Each row is where one point has got to under a steady rotation. How many steps took it there?
The counts run from 0 to 103.
[-1.09 -1.97  0.75 -1.76 -1.40  2.00  2.45 -0.03  2.26 -0.93 -0.28 -1.98
 -0.44 -2.86 -0.23  0.45  1.50  1.20  1.56  1.83  0.66  1.26 -0.20 -1.06
  1.82  1.25 -0.40  1.32 -0.37 -1.56 -0.13  0.64  0.92  0.72] : 25
[ 1.51 -1.95  1.62 -1.07  0.25  1.70 -3.05 -0.08  0.76  1.65  0.38  0.76
  0.40  0.21 -0.12  0.60 -2.46  1.67 -0.78  0.20  2.25  2.74  1.17  1.51
 -2.06 -0.84 -0.27 -1.57  0.94  0.66  1.56 -0.13  0.36  0.24] : 82
[-0.23  1.28  0.80 -2.18  0.79 -0.42 -1.31 -0.55  0.30  0.27 -0.14  0.39
 -1.41  0.40 -0.93  2.31 -3.37  0.26 -0.83  0.73  0.24  2.64 -0.79  1.78
  0.71  1.58  2.53  0.87  0.39 -1.15 -1.09  0.64  0.11 -0.98] : 17
[ 2.79  0.72  1.47 -1.43  0.95 -1.46 -0.34 -2.25  1.14  0.98  0.26  0.47
  0.67  3.48  0.60  1.12  0.01 -1.27  0.47 -1.74 -0.05  2.94  0.44 -2.05
 -0.38 -0.64  2.70 -0.18  2.20 -0.69 -1.84 -0.37  2.43 -2.29] : 94
[ 0.42  0.24  1.26 -1.23 -0.27 -1.13  2.98 -2.38  0.97 -1.66  0.37  0.08
 -0.59  0.40  2.47 -0.15  0.09  1.10  0.25  0.67  1.48  0.93 -2.27 -0.69
 -0.01 -1.20  0.12 -0.95  0.64 -0.46 -3.31 -0.16  0.61  0.47] : 39
[ 0.28  1.26 -0.13 -1.35  0.35 -0.43 -1.05 -1.57  2.50 -0.71 -0.34 -1.44
  1.87 -1.64  0.03  1.65  0.16  1.54 -1.61  0.29  0.16  0.64  1.97  0.12
 -0.17 -1.85  0.81  1.32  1.08 -0.59 -0.57 -0.16 -2.55 -3.12] : 47
[ 0.03  0.29  0.95 -0.11  1.48 -0.71  1.29 -1.27  2.13  1.32 -0.42  1.45
 -0.93  2.05 -0.15  0.21 -1.05 -1.60 -0.35  1.48 -1.05  3.89 -2.28 -0.54
  1.46  0.73 -1.56 -0.24  1.84 -1.45 -2.26 -0.70  0.84 -0.15] : 3
[ 0.26  0.34 -1.51 -1.21  1.56 -1.86  2.56 -1.90  1.54 -2.13 -0.46 -1.67
  0.65 -1.33  0.31  0.14 -0.52 -0.27 -0.73  0.70  0.43  1.13  2.52  0.60
 -0.90  0.31 -0.96  1.59  0.52 -2.33  2.59 -0.74 -0.78 -1.12] : 73
[ 0.35 -1.73 -1.21  1.00  0.21 -1.00 -0.02 -0.68  2.08 -0.74 -1.74  1.04
 -1.36 -0.13 -0.61 -0.36 -1.28 -1.50 -2.02  2.45  0.46 -0.51  0.27  0.95
  1.80 -0.96 -0.37 -1.41  0.44 -0.87  1.50  1.55  2.21 -3.38] : 63
[-1.39 -0.57  2.22  0.75  1.22  1.87  1.91 -0.12 -0.45  1.01  0.85  1.12
 -2.19  0.69  0.33 -1.73 -0.57 -1.35 -0.78  1.09 -0.40  3.30 -0.36 -1.09
  0.90  0.66 -2.43 -0.25  2.51 -0.61 -0.30  0.19  1.84 -0.29] : 4
[ 0.19  1.70  0.73 -1.07  1.45  0.57  1.26  0.25 -1.26 -0.22 -0.47 -0.57
 -1.48  0.72 -0.46  1.13 -3.58 -1.38 -3.26  0.94 -1.49  3.22 -0.15  0.02
  0.88  1.63  0.70  2.79  1.46 -0.78  0.76 -0.40 -1.18 -0.83] : 18
[-0.35 -3.05 -0.89  0.35  2.41  2.10 -0.26  0.09  2.90  0.95  1.03  1.00
 -0.79 -2.18  0.66 -0.17  1.95 -0.31  0.54  1.83  0.26  2.36  2.67 -2.57
  0.59 -0.56 -1.33  0.08  2.24 -0.76 -0.73  0.27  0.28 -0.22] : 0
[ 1.54 -1.07 -1.40 -0.66 -0.18 -1.52  1.32 -2.34 -0.56 -3.38 -0.12 -0.07
  1.47 -0.06  2.37 -1.11 -1.21  0.44 -0.04  1.56 -0.21  1.11  1.02  0.08
 -0.60 -1.80 -1.10 -1.56  1.40 -0.99  2.69  1.66  0.15 -0.25] : 74
[ 1.22 -0.47 -1.79 -1.96  0.82 -1.04 -0.01 -1.56 -0.29 -1.27  0.07  0.16
 -0.44  0.10  2.01  0.67 -1.78  0.52  0.77  1.40 -1.22  0.66  0.27 -0.38
  2.97  0.02  2.66 -0.74  1.64 -0.69 -2.13  1.86  1.68 -0.83] : 13
[ 0.39 -0.30  1.08 -4.25 -0.20  3.17 -0.76 -0.92 -1.22 -0.31  1.02  0.85
  0.15 -0.96  1.43  1.34 -0.87  2.65 -0.96  0.31  0.48  0.42  1.17 -0.93
 -2.14  1.09  1.33  1.47  2.02 -1.11  0.17  0.23  1.05  1.05] : 20
[ 1.83 -1.42 -0.04  0.31 -0.71 -1.19  0.98 -1.25  0.89 -0.50 -1.16  1.18
 -1.93  1.00 -0.38 -0.26 -1.74 -0.68 -0.37  4.05  0.62 -0.90 -0.91  0.42
  2.39 -0.01  0.40 -0.96  1.45  0.30 -1.62  0.66  2.98 -0.76] : 64
[ 1.63 -0.74  2.15  0.08  1.16 -0.55 -1.20 -0.87  0.62  0.36  2.05  0.11
 -2.01 -0.29  0.58  1.20 -0.34 -0.30  0.17 -2.36  1.22  1.80  0.62 -0.37
 -0.10 -1.18  2.07 -1.85  1.48 -1.29  0.95  0.42  3.17 -2.43] : 93
[ 0.84 -0.81 -0.54 -1.40  0.14  0.36  0.27 -0.33  0.68 -1.74 -0.86  1.16
 -0.98 -1.06  1.31  1.10 -0.73  0.18  0.86  1.72 -1.75  3.10  0.71 -1.29
  1.92 -0.69  0.90  1.46  1.83 -1.45 -3.45  1.02 -1.64  1.13] : 14
[-3.15  0.38 -0.02  0.57  1.47  0.27  1.02 -0.50  3.09 -0.53  0.82 -2.84
 -1.65  0.01  1.23 -1.28 -0.33  1.26 -1.81  1.18  1.00  0.48 -0.91  1.95
  0.70 -1.04 -2.54 -0.64  0.29 -1.06  0.08  1.61  0.09 -2.34] : 37
[ 1.05 -1.68  0.40  0.01 -0.95  0.01  0.57 -0.49  1.59 -1.66 -2.13 -0.37
 -0.04 -1.33 -0.70  0.19  0.39  3.27  3.33  2.42  0.89  3.35  0.17  0.73
  0.25 -0.49 -1.66 -0.41 -0.38 -1.79 -0.60 -0.03 -0.60  0.71] : 76
[ 0.68 -1.64  2.74  0.47  0.48  1.19  2.00  0.37  0.99  0.65  0.41 -0.60
 -1.03 -1.23 -0.60  0.59  1.38  0.18  2.23  0.44  0.00  4.00 -0.42 -2.48
  1.54  1.15 -0.93  0.36  0.44 -1.49 -2.10 -0.31  1.96 -0.78] : 91
[-0.93  0.29 -1.26 -0.10  2.21 -0.38  0.15 -0.49  4.13  2.07  0.69 -0.89
  0.83 -0.74 -0.43  0.07  0.23 -1.86 -0.17  1.29 -0.69  2.77  0.96  0.28
  0.71 -0.97 -2.29 -1.76 -0.23 -2.46  1.85  0.53 -0.14 -0.57] : 88
[ 1.80 -1.25 -0.68 -1.78 -2.26 -0.12  0.71 -2.46 -0.62 -1.83 -1.41  0.51
  1.12 -0.40  1.42 -0.47 -1.06  2.09  1.77  3.19 -0.05  0.75 -0.05  0.62
 -0.50 -0.97 -0.89 -1.73  0.92 -1.04  0.00  1.43  1.37  1.53] : 75
[-0.15  0.79 -0.40 -0.71 -0.51  0.28 -0.91 -1.81 -0.46  0.17 -0.89  0.68
  2.21 -0.44  0.94 -0.26 -1.97  1.27 -1.42  3.63 -0.37 -0.10 -0.82  0.49
  0.22 -2.07 -1.03 -1.74  1.29  0.60 -1.62  1.50  0.23 -0.71] : 49
[-0.14  0.34  1.80 -1.44  2.31  1.19 -0.34 -1.91  1.04  0.07  0.63  0.34
 -1.55 -0.63  1.17  1.12  0.44  0.21  0.68 -2.55  1.43  1.78  0.32 -0.15
 -1.86  1.91  1.56  0.37  2.00 -2.98  0.10 -1.68  1.85 -2.07] : 6
[ 0.60  0.86  0.51 -0.35  0.36 -1.01  1.05 -1.05  1.33 -1.48 -2.07  1.13
 -1.13  3.33 -0.80 -0.04 -1.29 -1.18 -2.53  1.29 -0.05  2.33  0.52  0.17
 -2.11  0.45 -0.04  0.80  2.37 -1.83 -0.08 -0.90 -0.17  0.37] : 69
[ 1.55  0.34  0.88 -0.64 -0.83  0.75  2.10 -1.32 -0.17 -0.69 -0.62  0.17
  1.75  0.25 -0.34 -0.28  1.19 -1.61 -3.50  1.52  0.00 -0.44  2.10 -2.52
  0.39 -0.16 -0.38  1.23  1.56 -0.69  2.21 -0.82  2.06 -3.05] : 59
[-0.17 -0.50 -1.45 -1.47  1.57  1.19  0.04 -1.45 -0.39 -1.32  1.41  1.08
 -0.33  0.37  2.45 -1.20 -1.61 -0.05 -0.50  1.59 -1.22  1.02  0.92 -1.27
  0.88 -1.48 -0.17 -0.77  3.07 -0.28 -0.70  2.19  0.82 -1.26] : 100
[ 0.48 -2.16  2.15  1.07  1.34  1.58  0.26 -0.19  0.59  0.23  1.58  0.47
 -2.38 -1.86  0.36  0.27  1.05 -0.55  0.07 -1.69  0.70  2.53  0.56 -0.87
  1.32 -0.32 -1.23 -0.16  0.65 -2.03  1.83 -0.25  1.72 -1.98] : 92
[-0.65  0.83  0.67 -4.01  1.03  1.85 -1.01 -1.12  0.89 -0.05  0.16 -0.61
  0.55 -0.71 -0.07  3.02  0.88  1.95 -0.44  0.59 -0.03  1.79  1.51  1.14
 -1.90  1.23  1.11  0.88 -0.48 -2.20  0.36 -0.05 -0.74  0.68] : 21
[ 0.16 -2.10 -0.64  0.23  1.84  0.03 -1.59  0.32  3.77  0.90  1.85  1.79
 -1.26 -1.56  1.06  0.01 -0.77 -0.77 -0.03  0.11  0.82  2.33  1.40 -0.03
  0.87 -1.85  0.25 -2.37  1.02 -1.29  0.95  1.70  1.39 -1.88] : 1
[ 1.13  0.28  0.61 -0.09  0.21 -0.95 -1.24 -2.17  2.33 -0.60  0.18  2.57
 -1.62  2.65  0.35  0.73 -2.29 -0.81 -1.46  0.14  1.67  1.52  0.57  1.97
 -2.40  0.22  1.81 -1.84  1.43 -1.20 -0.39 -0.50  0.41 -0.34] : 68
[-0.65 -1.44  3.03 -0.05  1.13  2.35  0.09 -0.25 -1.76  0.58  1.53  1.06
 -2.89 -0.69  1.34 -1.68  0.16  1.10 -0.04 -1.00  1.13  1.53  0.13 -0.09
 -0.97  1.24 -0.80 -0.49  1.60 -1.49  0.00 -0.30  2.45 -1.24] : 5
[-0.71 -1.68  0.73 -0.40  0.83  1.71 -1.95 -0.65  0.11  0.83  0.30  0.28
 -1.40  1.33  0.64 -0.13 -0.71  2.80  1.96  0.10  1.19  1.00  1.71  0.81
 -1.15  0.87  0.39  0.81  1.72  0.07 -1.06  1.41  2.27 -3.79] : 97
[ 1.17  0.31  1.05 -2.11  1.84 -0.45 -1.22 -1.27  2.05  2.47 -1.15 -0.44
  1.99  1.25 -1.01  1.30 -1.70  0.76 -0.71  1.23  1.11  2.72  0.89  1.48
 -1.25  1.42  1.28  0.67 -0.06  0.44  0.60 -1.04  1.29 -0.20] : 83
[-0.75 -1.79  1.02 -0.23  0.60  0.85  0.39 -2.32 -2.28 -1.64 -0.10  0.94
 -2.21  0.04  0.69 -0.95 -0.94  2.49 -0.27  1.41  2.05 -0.06  1.50  1.58
 -3.08  1.17 -1.13  0.32  1.19 -0.36  1.63 -0.96  1.28 -0.41] : 71
[ 0.70  0.22  3.14 -0.10 -1.90  3.03 -0.17 -0.50 -0.25  1.02  0.39  1.71
 -1.24 -1.07 -1.84  0.80  0.63  0.52 -2.04  0.69  1.58  0.25  0.38  1.38
 -1.42  0.17 -1.90 -2.06  0.68 -1.79  1.76 -0.81  2.19 -0.76] : 56
